arr =
[[117 122 134 139 137 108 141 142 119 137]
 [117 122 134 139 136 108 141 142 119 137]
 [117 122 136 139 142 108 143 148 119 139]
 [117 122 132 139 131 108 141 139 119 137]
 [117 122 134 139 137 108 141 142 119 137]
 [117 122 134 139 137 108 141 142 119 137]
 [117 122 137 139 143 106 145 150 118 140]
 [117 122 135 139 140 108 142 146 119 138]
 [117 122 134 139 139 108 141 144 119 137]
 [117 122 134 139 137 108 141 142 119 137]
 [116 122 138 139 145 103 147 152 117 141]
 [117 122 134 139 137 108 141 142 119 137]
 [117 122 129 139 124 105 141 137 119 136]
 [117 122 134 139 134 108 141 141 119 137]
 [117 122 131 139 128 108 141 138 119 136]
 [115 122 127 143 120  99 141 137 119 135]]
Counting starts at 1.
The entry in row 2 and column 1 is 117
The entry directly above 106 -> 108
The entry just right of the largest entry -> 117
The entry in the top-left corner: 117
Give the entry in the bottom-right corner.
A: 135
Give the entry in row 3 and column 1.
A: 117
Give the entry directly below the largest entry.
A: 142
The entry in the top-right corner: 137
The bottom-left entry: 115
The entry at row 1, column 2 -> 122
Give the entry just left of 120.
A: 143
Give the top entry of the column that holds the largest entry.
A: 142
The entry directly below 147 -> 141
Give the bottom entry of the column that holds the largest entry.
A: 137
The entry just left of the largest entry -> 147
The entry at row 1, column 3 is 134
Give the entry directly above the largest entry.
A: 142
The entry in row 3 and column 3 is 136
Give the entry in row 2 and column 3.
A: 134
Give the entry just right of the smallest entry.
A: 141

Questions about the table below.
1) The last entry, reading row by row?
2) The largest entry in the first row?
3) The largest entry in the last row?
4) The entry directly above the largest entry?
5) The 5th entry, reading row by row?
6) The entry in the bottom-left corner?
7) The 1st entry on the diagonal from the top-right corner?
8) The top entry of the column that holds the largest entry?
[[110 126 136 117 126 142 130 120 115 130 114 124 136 120]
 [127 129 130 126 132 140 123 130 127 132 128 122 133 124]
 [145 123 117 132 126 128 126 130 134 119 133 128 117 130]
 [126 123 132 129 126 122 126 123 126 123 119 124 138 121]
 [124 117 138 131 139 133 125 122 131 127 120 114 137 112]
 [119 125 128 118 124 141 135 121 120 126 121 129 120 125]
 [126 135 134 112 128 130 119 128 127 135 127 122 139 132]
 [114 125 140 114 122 133 125 117 116 128 109 119 155 110]
 [125 125 136 118 136 131 130 123 134 131 127 120 128 121]
 [122 131 131 127 128 128 122 128 122 131 123 126 137 131]
 [141 122 119 134 127 120 123 128 133 118 128 128 118 136]
 [127 132 119 140 125 136 131 135 121 128 132 137 120 135]
 [129 138 119 144 125 125 135 139 127 133 141 145 117 140]
 [122 128 135 123 133 126 135 125 132 133 130 128 125 124]
 [133 132 125 124 127 130 130 131 132 130 135 130 124 130]
 [126 131 136 120 136 140 128 130 133 137 133 119 135 117]]
1) 117
2) 142
3) 140
4) 139
5) 126
6) 126
7) 120
8) 136

[[122 122 108 129 107 126 144 107 107 125]
 [143 143 117 143 121 143 119 120 121 144]
 [141 141 119 141 122 141 116 122 123 141]
 [144 145 120 144 123 145 113 123 124 144]
 [152 150 132 146 137 148 106 137 138 149]
 [127 128 154 122 155 125 110 155 154 125]
 [108 108 148 105 144 106 126 145 144 106]
 [117 117 151 111 150 114 111 150 150 113]
 [119 120 152 113 152 116 107 152 151 116]]
Rows and columns are numbered from 1.
Find the entry in row 1 and column 1.
A: 122
The entry in the top-right corner is 125
Find the entry in the bottom-right corner.
A: 116
Find the entry at row 3, column 2.
A: 141
Find the entry at row 1, column 2.
A: 122
Find the entry in the bottom-left corner.
A: 119
The entry in row 3 and column 1: 141
The entry directly below the smallest entry: 111
The entry at row 2, column 1: 143
The entry at row 1, column 3 -> 108
The entry at row 2, column 3 -> 117
Find the entry just left of 114.
A: 150
Find the entry directly below 127.
A: 108

Questions about the grid below.
1) Give the largest entry in the first row.
2) Give the 1st entry, reading row by row.
3) Give the third-last entry, reading row by row.
4) Give the largest entry in the last column.
5) Give the 4th entry from the end, reading row by row.
6) Give the entry directly above the largest entry.
7) Give the last entry in the row that holds the largest entry.
8) Give the 3rd entry on the main diagonal.
[[132 124 114 141 135 137 138 130]
 [128 119 146 145 113 137 124 120]
 [135 127 119 145 133 118 117 129]
 [131 119 115 115 123 124 138 124]
 [126 122 113 146 148 115 128 119]
 [127 114 112 113 129 136 134 124]
 [126 116 121 119 138 109 138 120]
 [111 111 119 127 125 118 136 123]
 [136 129 135 106 122 136 128 120]
 [134 137 114 113 122 148 124 130]
 [127 128 152 145 117 131 123 117]
 [126 123 133 131 111 126 142 122]
 [133 133 141 137 117 138 106 127]
 [124 127 121 120 141 124 126 145]
 [130 123 115 120 124 126 135 122]
 [129 130 124 130 132 133 143 123]]
1) 141
2) 132
3) 133
4) 145
5) 132
6) 114
7) 117
8) 119

[[136 127 139 130 134 137 135 123 129 119 128]
 [134 133 135 130 129 136 137 125 126 124 130]
 [134 132 130 129 125 132 135 128 126 127 126]
 [131 134 130 129 124 133 136 126 123 129 124]
 [130 135 127 129 122 129 136 126 124 132 126]
 [130 137 124 128 117 127 132 124 125 133 125]
 [127 136 123 130 115 127 129 127 126 136 127]
 [129 138 123 125 113 124 129 127 125 134 123]
 [129 138 122 127 112 121 129 127 124 136 124]
 [125 139 123 127 111 121 133 127 125 137 122]
 [126 139 122 126 108 118 128 125 122 139 123]
 [128 139 119 124 105 121 131 127 125 141 125]
 [134 141 118 126 115 117 130 128 121 142 121]]
Indices start at 1.
The centre entry is 127
The entry in row 3 and column 3: 130
Read off the entry at row 1, column 2.
A: 127
The top-right entry: 128
Read off the top entry of the column that holds the largest entry.
A: 119
The entry in row 1 and column 3 is 139
The entry at row 1, column 1 is 136
Read off the entry at row 2, column 1.
A: 134
The entry just right of the smallest entry -> 121
Read off the bottom-right entry.
A: 121
The entry in row 3 and column 1 -> 134
The entry just right of the centre entry: 129
The entry directly below the smallest entry -> 115
The top entry of the column that holds the smallest entry: 134
Read off the bottom-left entry.
A: 134
The entry directly above the smallest entry: 108
Read off the entry at row 2, column 3.
A: 135
The entry just left of the smallest entry: 124
Read off the entry at row 3, column 2.
A: 132
